Which row each row swaps with, under one turn or mirror
nupa: [ 19.4  17.3  -8.9  20.2 -36.0  -8.9   5.4  -8.6  17.8  -9.1 -16.5  -5.7
  14.7   4.3  12.8  -9.4 -12.4]
Gezat: [-30.4   5.4 -11.9  22.9 -21.5 -11.6 -12.7  -4.2  10.8   4.3   6.2   6.1
  21.9  14.2  15.2   4.7  -0.5]
roku: [ -5.1  -3.6  -5.9   6.9  -8.8 -15.5  -6.1  -7.1  47.7  -5.8  11.9  19.4
  -0.1  18.2  11.1 -23.0  -5.5]
Mede: [ 22.9 -11.2 -16.1 -13.7  -4.9 -17.3   7.8 -15.4   4.6   0.4  13.7  12.8
 -11.5   5.4  -1.6  36.0   5.1]
mer: [ -7.2   1.9  12.3  26.0   7.9  -7.2 -28.4  -1.4  -2.3 -14.2  10.3 -12.7
  12.0   9.3 -19.5   0.1  -5.2]
Dap: [-23.3  24.8  -2.9  25.8   3.7 -15.8   9.6 -14.0  22.8 -14.3  -6.2 -19.3
  24.1  15.9  -8.7 -17.1 -12.9]
Koso: [-16.3   6.7  -9.4  20.6  -2.8 -13.8 -16.1 -14.5 -14.8 -22.9 -16.6  37.6
   7.1   6.3  -5.2 -12.8 -29.9]
duzed: [-21.3  19.0 -24.5  23.0  -8.4   5.8  -5.4 -12.8  28.6 -41.4  -4.1  16.8
   6.2  -6.2 -17.9  14.7 -36.5]
nuv: [  5.5   2.4 -10.2   6.7  -5.6 -13.0  -4.5  -4.5  15.5 -11.5  -7.3   6.7
   8.0  -5.9 -46.3  45.5  -5.7]
biza: [ 18.1   4.5  -5.6  -2.2   3.5  -6.7 -27.9 -10.1  30.5  -7.9 -32.0  19.2
   7.3   1.5 -25.5   9.8 -33.9]
Dufit: [-12.4   7.4 -17.9   9.9  -2.9  -5.5 -20.9 -16.0 -36.6 -15.1   2.1   3.6
  12.6   1.0  -7.0  15.3 -10.9]
lanub: [-14.6   2.5 -20.1   4.9  -0.7  -6.1  -0.9  -8.3  37.3  -2.8  -2.7  20.6
   0.4   1.2 -16.7  49.7 -12.6]
moba: [-14.5  27.9 -34.8  25.4  -2.1   1.9  26.2 -18.3  18.1 -31.0   7.7   7.2
   9.6  -3.9 -23.5 -10.4 -20.2]
movap: [ -6.3  -0.2 -18.2  -5.0  -4.3 -15.2   3.1  -6.3  56.6 -16.2 -12.8  -9.5
  10.2  -1.5 -37.4  11.9  -6.1]
muz: [-16.9  15.3 -18.5  14.5   7.3  -4.2  16.4  -6.4  -6.1 -25.6  -9.7  28.6
  23.2   2.8  -7.4 -30.2 -17.0]
Bel: [ 15.2 -20.3  -9.9  -6.3   3.9 -30.1   1.1 -10.2   5.1   3.2  10.8  13.4
  -5.1   5.0   1.3  22.6  15.4]
pap: [ 16.9  13.9  -7.2   5.3 -30.1  -8.5  22.6 -12.8  17.7 -18.7  -4.3  -7.2
   8.3  -0.3  -2.5 -35.8 -18.9]
Komu: [ -2.2  12.7  10.0  15.3 -13.7 -16.5  -1.1  -0.9  -9.4   1.4   4.2  -6.9
  23.2  26.5  -4.5   1.4  12.3]
zadu: [ 16.4 -10.8   7.1 -13.7   8.7 -35.4   3.1 -11.4   4.1   1.7  -2.7  19.0
  -3.4   6.0  -1.4   4.3   6.2]
Poz: [ -3.8  -3.7 -17.7 -11.0  10.6 -10.2   0.6 -14.2  45.6  -4.9   8.6  19.8
   6.8  14.1 -26.8 -27.5   4.8]
lonar: [-14.9  12.8 -17.5   8.0   2.0  -4.5  25.8 -13.0  30.4 -18.2  -1.6 -22.5
   8.0   5.3  18.2   3.5   1.9]
lupi: [  9.4   2.3  -6.2  10.6 -17.3  -4.6 -12.7 -11.8 -28.3 -21.9  13.6  -9.4
  16.5   4.7 -14.1 -13.3 -15.1]
lup: [ 18.1  19.0 -27.5   3.8  -2.1  18.4   6.3 -11.3   3.0 -31.9 -12.9  11.1
  -3.7  -6.9 -34.8  -2.9 -37.8]
sagak: [-15.5  13.2 -20.9   5.0  -3.3   4.3  -9.1  -8.7 -31.5 -29.4  -3.2   1.8
  11.6   2.8  -7.5  26.0  -4.9]
mapok: [-10.5  -1.6 -15.2   0.3 -11.8 -11.4  -5.4 -11.1  38.6  -5.1   0.0  12.7
   7.7  10.3 -14.5 -45.5   1.1]
Buk: [ 11.6   4.7  -6.6 -11.1   9.9  -5.0  -4.4 -18.3  22.1 -17.2 -19.7  16.4
  -1.2  -2.4 -38.3 -14.9 -40.0]
mapas: [ 13.3  -2.7 -11.7  -3.1  25.4 -17.7 -15.0 -13.0  21.7  -6.8  13.6  30.8
   4.1  13.4  -7.1  17.4  10.8]
Luko: [ -3.2  19.4 -34.4  23.6 -14.3   0.6  -4.5  -9.6  -6.8 -30.9  13.8   5.3
  20.7  -7.8  -2.7  14.3   4.8]
soz: [  8.2 -13.2 -28.1 -15.1  -2.9 -10.5  22.5  -1.9  33.9 -14.9  -7.9  37.1
   9.5 -12.2 -20.3  -3.8  -1.0]
Mis: [ 29.6  -1.0  -7.8  -0.4  -5.3 -15.2  -1.4  -8.6  14.0   3.3   4.7   5.8
   0.6   9.3  -5.1 -39.7  -7.9]
sug: [ 17.5   0.4   0.1   5.5  -9.9  -1.0   5.1   2.3  27.2 -20.9  14.8 -12.8
  -5.6   1.9 -22.3  34.5   0.5]
Tav: [ -5.9  13.3 -21.6  -0.4 -18.3  -2.8   1.9  -8.8 -24.8 -37.1 -15.5   0.0
  10.2 -13.9 -14.4  18.7  -7.4]
nenop: [-13.9  25.6 -25.1  19.1   2.2   5.2  24.2 -19.7  33.3 -29.4 -11.0  16.9
  -3.0  -7.6 -27.7  -0.8 -32.2]
Silod: [-25.6 -12.2 -25.8   3.7  23.5 -12.3 -18.6 -12.9  30.5 -13.1 -12.4  -6.1
  12.9 -13.9 -21.2   3.8  -7.5]
zimaf: [ 19.8  -7.9 -20.8 -10.3 -30.6 -12.5  14.2  -7.0  28.1 -19.3  -7.8  35.4
 -12.8   3.7  -1.9  12.5  -1.4]
leli: [ 35.2  -4.8  -3.4 -13.7   4.2 -11.4   5.6 -15.7   7.4 -11.8  15.5   8.3
  -9.9   6.8 -27.6  23.0 -18.3]

nenop is swapped with mapok
muz is swapped with soz
Tav is swapped with zadu
lonar is swapped with Silod
Koso is swapped with zimaf
lupi is swapped with leli
Bel is swapped with sagak

